(in the rows, 128 means zero)
Rotation paths and how fast each direction turns (deg/step)
Each turn is a multiple of 5 degrees from 10 to 175, or 0.
Each row of a path follows its step; steps can be skipped.

step 0: [135 112 154 123 129 127 130 129 124 122 113 134 116 130 119 121 126 118
 138 135 143 125 123 147 134 121 128 133 118 119 128 127 140 117 133 138
 119 141 139 132 119 131 132 126 130 120 140]
step 1: [140 136 133 136 138 140 131 122 134 124 111 128 123 115 112 134 114 121
 122 136 131 123 110 139 131 127 124 123 121 124 128 115 136 114 132 135
 119 138 119 136 137 128 126 115 125 109 131]
step 5: [119 137 124 128 147 123 130 115 125 129 122 128 117 123 122 124 136 133
 130 132 136 115 129 136 132 123 106 124 122 106 130 137 138 141 130 119
 122 128 122 138 139 124 151 125 135 130 136]
step 6: [139 130 131 135 141 113 145 134 118 123 117 138 123 133 125 127 148 126
 125 135 122 128 119 129 125 138 113 130 118 111 132 135 138 135 126 112
 133 133 117 150 126 129 122 124 135 126 127]
step 7: [115 133 140 122 135 131 139 133 134 131 119 132 129 116 142 140 135 118
 130 135 141 133 120 130 127 135 119 135 116 109 122 144 142 124 118 119
 135 142 115 132 134 133 121 122 123 139 131]
step 9: [120 132 118 124 136 135 120 127 122 124 112 127 112 113 141 126 136 121
 114 122 121 132 130 124 125 135 129 141 136 122 129 128 137 132 138 133
 129 135 113 140 148 111 111 116 132 128 130]
step 14: [143 130 127 122 145 132 126 141 143 131 118 142 137 118 116 122 127 117
 134 142 124 147 125 135 120 120 126 140 138 130 126 122 136 111 130 125
 132 129 119 138 122 129 115 128 138 124 140]
step 17: [134 121 131 129 134 129 132 144 129 116 115 139 113 136 122 134 132 127
 129 142 131 119 135 132 120 142 116 129 131 109 126 133 146 130 132 123
 115 127 119 138 119 118 120 127 120 108 130]
step 21: [120 123 128 119 141 127 134 140 104 122 112 135 117 119 120 109 138 123
 136 124 140 118 127 123 138 126 115 138 124 122 128 121 128 128 134 120
 141 137 129 133 122 134 119 123 136 134 142]
step 22: [128 122 138 132 146 136 125 115 128 120 110 136 122 108 120 128 131 130
 129 122 134 120 125 125 124 134 121 147 122 115 113 129 123 121 141 121
 131 133 118 140 141 145 128 122 128 136 129]
Directions:
[125 128 130 131 128 124 131 125 132 125 129 127 127 130 123 127 125 129
 128 126 126 124 129 129 129 135 132 127 127 125 128 130 128 128 131 127
 129 132 129 130 125 128 129 127 127 129 131] : 65
[126 131 126 134 133 131 126 122 128 127 131 132 133 126 129 129 124 126
 129 128 127 128 126 129 126 125 127 128 128 124 129 129 127 126 129 129
 130 128 127 126 130 125 127 131 124 129 129] : 170
[129 128 124 127 127 129 127 130 123 129 128 127 127 128 131 127 128 127
 129 130 127 126 126 129 129 134 127 126 128 123 128 131 124 131 127 127
 131 126 124 128 132 135 128 129 127 130 131] : 25
[134 126 130 127 130 126 130 125 127 130 128 129 125 126 130 131 128 127
 131 129 127 122 127 129 129 129 125 126 123 127 123 126 127 128 129 127
 126 128 130 128 127 126 127 132 125 129 122] : 65
[128 122 126 128 129 124 129 134 127 130 131 130 131 130 131 128 125 131
 132 127 129 130 130 129 125 127 126 128 127 128 127 127 127 130 129 126
 129 132 128 132 129 125 125 123 126 127 130] : 100
[127 130 131 122 129 128 127 129 129 126 127 135 131 127 128 133 129 130
 128 129 129 129 128 128 131 130 127 129 126 131 128 129 123 127 130 129
 126 131 133 126 131 132 129 128 127 127 131] : 100

step 1: [116 114 127 130 131 113 122 128 136 119 133 126 121 138 121 115 115 133
 115 137 129 126 127 121 127 133 123 135 130 136 142 128 129 132 122 142
 119 138 129 113 132 116 116 126 135 135 135]
step 5: [117 106 118 113 127 117 128 139 122 124 128 123 122 119 127 118 136 128
 126 137 128 121 122 126 121 126 118 120 120 144 144 129 121 121 144 128
 120 137 140 125 130 134 135 123 122 127 131]
step 8: [130 125 114 131 122 124 120 132 121 122 126 112 125 124 119 138 143 134
 120 126 125 126 137 117 127 138 114 122 116 115 122 141 129 137 122 123
 122 140 122 124 123 130 129 113 143 127 123]
step 9: [123 115 116 131 141 123 139 118 133 135 136 127 127 122 125 128 137 127
 124 113 116 127 124 128 140 138 122 120 130 128 147 137 129 128 129 136
 116 138 143 136 123 131 122 132 131 143 136]
step 12: [121 128 121 123 124 132 115 131 137 130 129 114 124 131 119 127 132 120
 114 136 117 124 127 111 128 140 125 126 128 120 124 133 127 134 110 134
 120 128 143 113 131 111 119 131 118 123 131]
step 14: [136 123 125 135 122 130 132 124 119 119 117 141 123 123 135 127 123 123
 132 120 126 115 125 122 129 138 119 118 135 119 133 132 131 124 124 113
 126 156 125 139 119 128 142 137 133 132 130]
step 19: [115 125 127 125 126 126 125 119 129 119 125 127 130 136 132 131 133 133
 131 127 129 124 133 123 120 139 121 119 117 121 114 141 128 120 116 133
 127 140 118 117 131 148 124 142 147 140 121]
step 20: [128 121 122 124 122 126 131 132 131 116 131 128 138 122 125 127 136 119
 131 135 119 126 119 125 131 139 108 109 121 135 144 130 119 135 125 136
 126 143 142 124 132 143 128 126 117 126 138]
step 21: [121 115 118 143 136 130 139 128 137 133 124 127 123 141 139 109 128 133
 121 126 132 120 126 139 121 135 122 113 130 130 126 118 133 124 129 121
 126 124 144 128 125 124 134 112 113 127 126]
step 22: [118 113 116 130 117 138 127 136 121 122 121 135 107 135 122 126 112 128
 123 135 133 117 131 128 122 121 125 136 140 133 118 128 139 114 135 127
 114 137 126 125 131 127 125 136 133 125 136]
Directions:
[131 127 129 124 126 130 128 128 129 126 131 129 129 124 128 133 124 123
 125 127 126 128 126 128 130 127 131 126 127 129 124 127 128 126 129 128
 126 128 134 125 127 130 127 130 127 126 133] : 140
[128 131 130 122 129 131 127 127 127 131 128 130 131 134 129 128 127 126
 129 129 126 125 127 129 123 131 126 126 126 130 129 131 129 129 126 132
 127 127 128 125 127 129 129 130 123 130 124] : 45
[121 127 128 125 131 127 126 128 125 127 132 125 127 125 126 131 128 129
 134 129 128 128 131 126 127 128 126 129 124 126 129 126 129 128 130 129
 129 130 132 125 129 126 123 130 129 128 127] : 100
[129 128 131 133 130 132 131 131 129 128 131 134 129 129 127 128 126 127
 133 128 126 126 126 128 124 126 128 130 124 128 127 129 131 125 127 122
 124 128 129 130 129 125 129 128 131 126 127] : 95
[131 127 132 131 128 127 128 131 125 127 129 125 126 127 129 130 132 125
 131 125 128 129 126 124 131 131 130 126 129 130 127 133 134 127 128 130
 129 128 127 127 127 130 127 128 129 131 125] : 70
[129 128 131 129 127 132 131 127 128 127 132 126 125 130 127 128 129 126
 123 133 125 126 132 126 130 128 125 129 129 127 124 129 127 129 132 132
 128 127 125 129 126 122 128 129 130 125 125] : 70
